In the rows, 128 means zero.
The rows of Y fall into a few groups, which share some directions, and each row is roughly a mix of its group's hidden directions, except some rows that fit no group.
Y:
[[137 138 155 144  74 143 103 138 134 107 127 121  86 166]
 [104  73 147 126 167 135 121 140 165 146 155 131 151 139]
 [135 110 172 142  88 119 123 131 143 115 104 187 116 126]
 [100 139  94 125 155  98 140  93 120 146 130  92 101  92]
 [108  75 126 121 184 162 112 137 119 154 127 130 129 114]
 [114 151 179 155 108 112 153 137 139  96 161 148 138 153]
 [ 96  78 141 143 161 158 118 166 140 105 105 137 129 125]
 [103  94 161 148 129 145 119 129 111 107 114 169  78 133]
 [154 162 122 117 106  85 151 100 161 149 158 124 155 136]
 [158 150 149 114 138 108 166 112 153 159 148 154 168 147]
 [107 103 134 128 125  93 100 111 129 150  96 158 116  75]
 [166 116 149 110 112 137 129 131 126 160 100 160 166  85]
 [126 167 146 166 155 160 138 155  96 119 108 150 142 103]
 [117  94 140 136  87 144  77 163 147 105 116 108 120 137]
 [115  94 148 113 158 165 100 153 103 151  88 114 117 111]
 [132 163  78 164 111 144 113 123  95  96 138 128 106 113]
 [112 141 126 108 185 114 173 136 114 131 118 116 170 113]
 [118  90 117 112 109 139 105 102 107 144 165  88 101  99]
 [116  83 143 130 113 119 136 125 180 137 162 101 150  97]
 [113  87 113 110 103 117 147  93 123 113 166  96  98 107]
 [130 173 141 137  89 108 143  98  92 113 133 130  85 123]
 [127 146 124 129 134 103 113 168 167 123 105 127 190 138]
 [ 92 122  95 135 152 141 114 123  91 115 126  89  85 108]
 [157 124 163 129 108 150 113 149 117 123  98 187 133 152]
 [136 150 109 141 128 105 184  85 140 115 167 142 114 135]
 [134 172 172 142 107 128 167 122 100 105 128 143 101 149]
 [152 153 160 144 117 106 150 125 166 139 126 180 154 143]
 [141 105 102 115 130 163  92 167 150 132 108  87 151 138]
 [118 109 145 168 101 148  85 137 147 136 176 124 135 105]
 [124 146 125 152 140 169 135 133  81 127 117 110 114  72]
 [ 94  89 110 144 154 145 103 161 134  87 109 139 115 151]
 [135  73 108 130 122 149  89 151 142 116 102 165 143 116]
 [130 155 101 118 159 149 145 129  66 119  95 119 114 111]
 [102  96 132 132 114 131  91 146 118 120 170 107 165  92]
 [ 91  98 156 126 134 116  97 131 127 143 187 113 152 122]
 [ 99 137 104 151 133 111 132 119 154  99 171 103 103 169]
 [145  94 142 129 100 135  83 141 127 134 121 185 153 115]
 [137 166 136 117 160 119 188  94 102 147 125 134 112 126]
 [132 142  94 141 170 133 166  85 131 145 149 132  91 136]
 [113 113  79 145 125 140  81 131 138 127 167  88 129 118]
 [106  75 132 153 145 150  96 146 164 138 108 133 116 100]
 [147 159  97 126 134  98 156 116 123 129 122 154 178  90]
 [119 109 139 105 152 160 118 123  78 152 102 108  87 113]
 [123 118 191 150 128 149 114 169 152 131 121 150 153 140]
 [177 177 133 108 112 151 136 131 105 145 134 113 140 167]
 [155 164  98 103 101  84 131  99 139 150 144 109 150 128]
 [134 156  67 125 127 122 132 101  83 103 141 129 104 136]
 [107 107 117 100 143  86 131 144 176 120 121 107 165 152]
 [ 98  91 139 152 135 159  87 159 145 131 140  93 131 104]
 [149 132 101 111 113 103 127 124 112 113  73 177 139 107]
 [123 133 164 118  91 117  97 129 131 146 180  91 141 145]
 [108 173 129 131 147 133  94 160  94 121  99 101 118 159]
 [141 195 147 156 117 135 161 117 127 130 141 104 102 144]
 [147 153 167 135  91 147 123 129  72 122 145 157 134 116]
 [116 100 201 145 112 156 142 147 123 116 137 143 126 112]
 [101 128 182 182 121 151 126 151 134 107 147 140 119 116]
 [124 143 187 141 121 120 160 120 153 153 169 107 143 117]
 [144 115 120 129 130 126 133 157 162 117 138 149 203 125]
 [107  96 135 138 131 130 188 111 128  92 152 127 119  91]
 [111 118 128 144  75 120 131 120 124  84 174 102 115 112]
 [138 174 138 133  79  92 138 107 138 117 116 119  90 148]
 [113 154 170 167 139 164 117 173 108 112 110 134 135 123]
 [141 105 178 124  76 115 116 126 145 124 136 169 126 148]
 [111  80 155 135 110 169  88 159 119 112 148 117 126 131]
 [143 102 193 122 119 134 136 137 154 150 126 169 148 138]
 [112  73  89 106 138 137 101 143 126 120 101 106 134  96]
 [128 119 155 156 105 124 100 140 170 140 174 138 168 123]
 [144  93 133  94  86 114 148  90 121 140 151 117 125  88]
 [120 101 140 132 136 180  89 160  84 113 128 137 121 141]
 [130 143 137 165  89 130 102 143 169 105 140 129 108 171]
 [132  98 116  89 107 134 104 132  79 103  94 144 105 142]
 [ 96 104 130 171 124 161 100 142 111  96 134 131  88 110]
 [ 93 102  92 109 169 121 114 139 142 131 116  74 124 131]
 [126 133 138 132  88  98 121 134 175 125 167  97 165 128]
 [128 130 155 132 102  78 140  98 145 143 122 172 131  92]
 [137 194  80 125 139  99 139 110 113 130 127 109 130 140]
 [124 139 175 144  93 133 133 134 114  97 173 144 123 165]
 [145 132 121  72 136  98 154  87 106 161 116 124 113 137]
 [143 114 140 117 115  94 142  95 144 153 167 170 161 111]
 [ 99 140 105 147 181 100 108 143 147 135 130 151 170 128]
 [147 155 142 153 122 122 119 160 164 127 116 163 183 136]
 [128 128  75 111 135  82 152 105 166 122 144 112 149 133]
 [149 182 145 146  97 147 135 116 116 141 149  90  97 136]
 [131 168  95 155 112 144  96 145 137 115 147  81 120 155]
 [136 134 136 135 107 123 118 165 166  97 140 133 168 179]
 [148 115 134 122 147 184 132 127  76 142 106 147 103 114]
 [104  78 130 110 155 122 127 150 135 105  77 157 127 134]
 [142 160  88 112 142 121 119 145 154 135 116  85 150 170]
 [123  79 140 129 123 157 104 130 114 131  87 151  86 102]
 [150 123 178 126 102 109 134 124 151 144 126 186 149 135]
 [119 170  99 122 158 107 161 121 121 125 161  88 158 134]
 [148 114 139 118 114 108 119 148 178 143 118 147 189 122]
 [ 86 120 101 124 160 119 117 130 136 117 139  76  99 160]
 [125  74 133 122 155 145  99 157 157 144 109 152 161 126]
 [120 139  97 139 127 148 101 148 146 115 109  73  93 158]
 [119  85 144 115 150 106 156  97 151 160 139 151 137  89]
 [128 105 164 141  93 169 108 138  93 108 123 142  88 125]
 [134 171  96 154 125 121 153  86 120 127 167 117  96 124]
 [ 96  89 117 145 175 153 138 135 132 105 109 139  87 140]
 [123 135 118 172 139 137 102 140 150 142 170 137 174  96]
 [129  62 143 123 114 148  87 135 152 136 132 154 114 147]
 [157 184 112 123  95  99 137  94 122 147 156 114 131 130]
 [121 137 122 138 140 167 142 132 103  99 129 104  74 169]
 [134 102 162 148 114 137 106 125 166 170 155 137 149  92]
 [128 116 126 132 118  96 114 137 194 131 152 135 167 156]
 [129 134  80  90 158 116 153 111 116 127  92  99 103 143]
 [153 132 162 132  89 155 106 159 109 107 128 163 148 156]
 [121 107  98 148 123 151  63 166 142 113 117 127 141 133]
 [134  99 155 125 138 113 127 138 164 146 127 182 175 128]
 [127 137 121 118 142 142 147  91  95 157 133  90  78 103]
 [113 176 156 156  93 122 115 154 121 100 151  96 139 135]
 [157 123 176  92  97 106 145 108 150 167 133 132 141 136]
 [131 116 159 131  94 127 128 143 153 118 185 116 173 137]
 [ 97 144 143 142 111 112 130  99  82 114 154 122  78 112]
 [ 93 145 148 146 150 124 156 128 116  93 145 125  89 174]
 [119 142 106 137 152 110 115 134 114 112  70 179 111 137]]

One row of each group comes first, with its name. Which group is each row after those in?
[106 140 133 130 128 139 154 120  87 116 140  76 108  81] -> <31>
[129 141 127 139 120 150 120 136 105 101  85 139  68 161] -> <6>
[137 173 168 121 126 111 175 136 135 115 106 130 128 170] -> <92>

[113 118 184 138 152 161 142 122 125 163 149 103  96 125] -> <31>
[122 137  96 137 123 135 134  89  81 122 169 114  94 101] -> <92>
[121 163 109 154 143 130  93 161 129 104 107 148 130 178] -> <31>
[127 103 152 106 141 104 133 145 186 151 115 125 171 141] -> <92>
[141 103 165 136 127 134 125 129 129 150 114 192 150  92] -> <92>
[150 191 118 130 102 107 165 103 113 115 124 123 106 140] -> <6>
[143 123  56  93 137 121 100 128 126 130 104 110 135 147] -> <92>
[142 176 130 120 142  93 175  91 126 150 150 138 137 136] -> <6>
[151  87 151 117 114 153 130 142 160 150 153 119 176 108] -> <6>
[108  70 118 106 142 135  92 129 136 130 122 126  92 167] -> <31>
[132 137 101  93 139 139 144 112  74 126 103  94  92 124] -> <92>
